Each path below is one point turned by a fixed rotation once a step. After each direction that follows a path, write how fast that rotation turns it, in degrees per step (0 if it stays still).
Each turn is a multiple of 5 degrees from 10 to 175, or 0.
Each row of a path follows its step; steps can be skipped.
Rotation 1:
step 0: -14 181 48 190 77 50 22 25 35 199 54 8 107 61 139 148 -104 78 -21 -103 2 52 274 105 166 -54 84 -102 19 -148 -139 198 -64 -69 146 149 -26 -177 -233 92 109 -43 102 2 -41 56 208 -137 64 -56 151 -125
step 1: -103 -53 187 114 84 49 -169 73 -287 139 6 -27 -194 12 147 84 -42 -115 28 -110 -2 -13 -16 110 29 24 35 -3 24 -89 123 173 137 -26 -35 -277 187 -323 33 15 34 -250 31 -46 28 -40 -87 -43 72 -67 -28 94
step 2: 10 143 153 -101 -144 136 -111 95 -249 198 23 113 13 9 -48 137 -60 48 199 -16 -19 7 91 -36 -95 -2 151 -72 200 -2 113 23 -46 2 -152 194 9 -73 65 129 -26 58 -93 -159 -154 19 41 175 214 -181 -59 -196
step 3: -62 173 321 42 -141 76 51 -95 -6 -43 31 324 31 -160 79 59 180 -113 5 -194 -6 47 263 49 45 -58 47 -64 4 -54 8 16 202 143 90 89 98 -54 -16 100 -132 -72 5 65 -140 -124 -127 -158 11 124 133 -10
step 4: 133 42 92 -67 -9 201 -139 -110 138 -24 -189 67 -203 9 219 83 161 -65 341 35 4 53 63 115 73 -6 9 -178 161 -151 -161 39 -20 -128 17 -194 70 35 44 -87 13 -20 -120 -60 -64 -132 -58 149 198 -17 -31 45
step 5: 76 -7 227 18 107 -43 -111 -154 -132 9 80 124 23 -40 59 -123 146 18 130 60 -95 -71 105 133 -109 -145 198 -171 134 53 43 -29 -160 242 34 93 -158 59 -43 47 -35 -215 -130 88 106 -58 -4 256 -117 114 -147 -126
step 6: -41 220 42 -30 9 -181 -111 -63 53 -23 155 46 22 1 70 125 39 -71 79 20 155 118 85 344 170 28 98 102 79 16 -282 -92 82 -223 74 146 -120 -21 -98 65 -50 -88 -198 251 -50 -22 -5 -4 95 80 -60 8
step 7: -8 -39 204 -101 141 -136 -229 167 249 205 162 62 43 136 294 -40 42 -72 73 -2 49 -104 -113 183 52 -78 109 43 58 69 -50 -15 28 52 -38 -41 57 -33 78 -90 21 -138 -4 -233 31 -43 54 115 -6 149 105 220
step 8: 120 124 95 -132 -69 -26 -23 92 -133 -32 112 248 215 197 -155 -180 0 37 -107 66 97 -2 -87 219 -116 19 148 -133 111 -72 -24 135 -89 -72 -21 35 -51 -97 -194 -206 -96 -105 49 15 25 53 90 169 252 -17 -17 68
step 9: -237 69 119 -126 -115 -209 210 -48 41 143 41 178 -45 247 137 100 69 20 -93 41 -40 60 9 76 181 -50 -66 -142 -63 73 -8 25 -84 0 -57 -20 -83 -315 -99 40 -285 47 -95 -23 40 -41 -29 -59 35 209 67 5
step 10: 23 -26 112 118 -50 -161 -239 -97 101 66 -50 285 -107 30 249 62 -239 18 -165 17 -162 148 -159 -73 -39 -59 134 -98 44 -26 -58 126 -84 -213 6 -75 114 -35 -137 11 100 136 95 -82 55 -70 -3 133 208 16 73 23
17 -35 -13 -2 10 24 -32 -8 -27 -1 30 -30 -40 27 3 50 7 3 -85 12 16 -24 -25 -32 23 76 36 -23 -14 -15 15 11 -4 31 13 40 -12 -48 -81 16 8 37 -4 -68 42 3 -6 -45 55 31 13 5 : 35
-68 26 -10 -42 -17 -33 5 -14 -50 -36 58 -36 -47 -20 6 9 -22 65 -16 30 -42 39 0 4 -6 6 -8 16 9 17 81 -9 -11 -20 -27 20 -9 -21 19 64 -22 13 -29 40 -10 -7 -16 60 15 40 -60 -6 : 100
37 16 29 61 26 -4 -16 -19 -5 -39 3 -60 45 7 -7 27 38 70 19 11 90 -39 -24 38 10 -2 21 5 -27 28 -5 -10 -59 -6 -24 2 22 36 32 -15 -11 19 -30 37 5 -18 19 5 6 82 26 38 : 40
-57 -71 78 20 31 -23 29 -2 -21 22 43 8 8 -35 9 -17 37 -11 -13 -7 9 10 -43 -48 3 5 -24 -20 -24 34 -10 29 19 77 -5 -26 0 11 18 4 -16 -75 21 -13 -8 8 -69 -14 -40 59 -11 6 : 175
Rotation 2:
step 0: 28 108 -39 140 68 47 -67 33 194 -224 155 -62 150 -67 -141 207 18 29 -111 58 -178 104 -47 -247 -132 103 -63 -107 -244 5 -23 13 119 87 31 -13 -162 -111 -40 -74 128 56 -52 -84 235 -36 172 -54 27 119 9 17
step 1: -36 51 89 54 149 -105 33 -130 118 -100 -66 12 -74 -223 94 88 343 95 -25 261 40 -95 -43 13 -86 -44 38 -66 -70 -101 26 -126 77 -157 65 73 4 36 -6 85 58 86 -49 47 -101 229 -55 154 -213 171 54 -135
step 2: 81 159 -15 -35 -113 -36 250 -13 83 -33 181 109 -32 -105 62 -66 -16 23 -27 -62 -20 139 -126 95 -83 -216 -284 133 -98 -59 114 -39 60 -98 89 -20 -40 -30 188 30 24 264 141 -36 -1 -156 68 82 175 42 137 -176
step 3: -98 135 -174 88 -131 2 -23 -152 -23 25 76 82 73 -262 49 77 -161 37 18 -31 -85 -170 -205 -118 122 172 12 72 -118 -68 -44 -146 -53 -32 -21 54 -126 -60 10 71 288 -112 -76 180 -10 -87 -70 -195 -27 156 62 -135
step 4: -118 -124 20 156 8 53 -24 -242 105 47 209 -160 59 -49 96 -14 133 -52 -46 4 235 -51 29 -42 49 -46 -118 -57 50 -323 79 10 98 26 223 -56 -42 -101 -176 16 -2 83 100 145 242 -72 -30 79 -89 89 58 53
step 5: -45 -28 112 61 -116 -105 99 108 138 -129 75 177 114 -98 78 5 -28 184 25 -39 -52 176 117 -125 -201 66 -27 -96 -272 -149 -38 -77 47 -72 -95 -45 -83 -20 1 -74 -97 -196 49 -84 152 -182 14 142 -177 54 139 -193
step 6: -110 1 -208 45 -89 -38 90 72 193 -54 -256 100 -50 -104 -144 -53 93 12 -48 122 33 -113 -191 -242 29 86 -90 -75 44 -131 52 -92 -1 -129 122 161 27 -75 -85 53 -18 172 -42 17 62 219 42 4 68 -44 170 -272
step 7: -210 128 129 -64 -131 46 169 -305 -37 -69 50 223 -42 71 23 -24 69 166 -2 -105 126 18 -61 125 -175 87 -145 45 -1 -15 -17 49 47 -50 148 -204 -89 -87 -15 -37 86 52 38 221 -106 55 145 79 103 61 176 -7
step 8: -211 89 -36 -93 2 -142 -107 -77 184 47 49 82 220 -236 66 95 -104 -133 170 -102 -17 -34 121 -116 50 -18 -118 36 77 -3 -69 42 87 -91 47 -67 55 -122 -76 139 107 -93 -103 -122 13 -238 -134 -70 108 107 260 -111
step 9: 41 -80 43 40 -15 83 -15 -77 162 107 31 37 -133 -123 -72 -163 99 -79 36 -92 195 83 80 -55 232 52 -76 -228 -46 19 30 -82 40 100 90 173 -173 -234 -1 -31 29 -170 74 222 100 79 -13 48 -163 -13 268 -50
step 10: -4 -43 117 -114 23 -104 159 -8 117 -116 -110 224 -57 158 -61 17 -95 71 135 137 -95 -35 84 -48 33 26 -96 -104 -81 -345 70 88 37 -152 72 3 52 93 -32 -48 97 -197 66 122 210 -152 161 157 127 22 95 52
-23 -6 -33 47 -6 -9 8 -28 -6 30 -46 -34 -9 14 -10 -11 67 -11 6 20 37 36 -53 12 64 28 9 8 -12 20 -7 74 -36 -35 -3 17 16 -10 22 -55 35 -19 19 -12 34 78 -20 -30 -38 71 21 18 : 130
56 46 2 -31 -12 11 -13 -20 4 16 29 -28 7 -26 47 11 -12 16 -58 66 2 -25 -15 -40 -20 -30 12 67 -11 -46 -30 -19 2 -8 -47 15 -46 0 38 -33 0 77 42 3 35 2 -18 -22 -46 41 -55 -3 : 25
-29 58 38 41 -5 35 -1 5 -8 8 16 -11 13 -10 0 29 -36 0 13 -22 14 89 46 12 -4 -10 2 0 -15 44 14 -16 -54 -4 -22 56 18 -31 -71 -48 23 43 64 50 5 19 56 29 19 -15 -32 -20 : 155
23 57 -51 13 38 22 -24 -66 -15 52 28 -49 24 21 -1 4 -59 10 54 -24 -22 2 -30 22 47 -10 2 19 4 -7 -36 34 1 -18 23 20 -10 -26 9 16 -48 -13 10 50 -42 -67 -32 8 -46 -31 57 -4 : 70
35 34 67 31 -15 16 -23 -19 17 -2 -32 -57 22 -12 19 21 -40 -46 -42 8 -11 39 -7 -48 -14 -36 12 -43 28 -18 -14 -50 -16 12 51 -9 20 -7 39 14 -33 -97 -7 -26 37 38 26 36 -24 15 26 32 : 80
24 18 -57 20 22 -18 -27 -41 63 36 -3 0 -31 -42 18 -71 15 -22 3 -22 -26 -16 21 -51 14 -8 -6 -9 -32 -21 -5 -52 -8 -45 -37 -43 65 2 -63 -17 -21 -8 -9 6 -69 42 -6 1 28 7 -40 40 : 145
-13 4 22 -18 45 1 -65 -29 -11 -72 -17 7 58 -72 -23 19 1 -27 -28 -7 23 22 3 48 6 25 40 -30 -6 23 20 22 41 -13 20 -65 -14 -19 -56 -7 -59 21 31 -6 8 -28 -53 -22 -13 53 -26 19 : 95
28 -92 10 25 5 11 -46 19 -6 29 35 41 37 14 -3 -12 -2 -38 -7 -4 -17 -18 -4 6 6 27 -31 -14 19 -44 53 -16 -23 -15 -28 18 60 -7 8 -42 -5 -37 16 67 54 -61 31 -46 -66 -1 -25 5 : 65
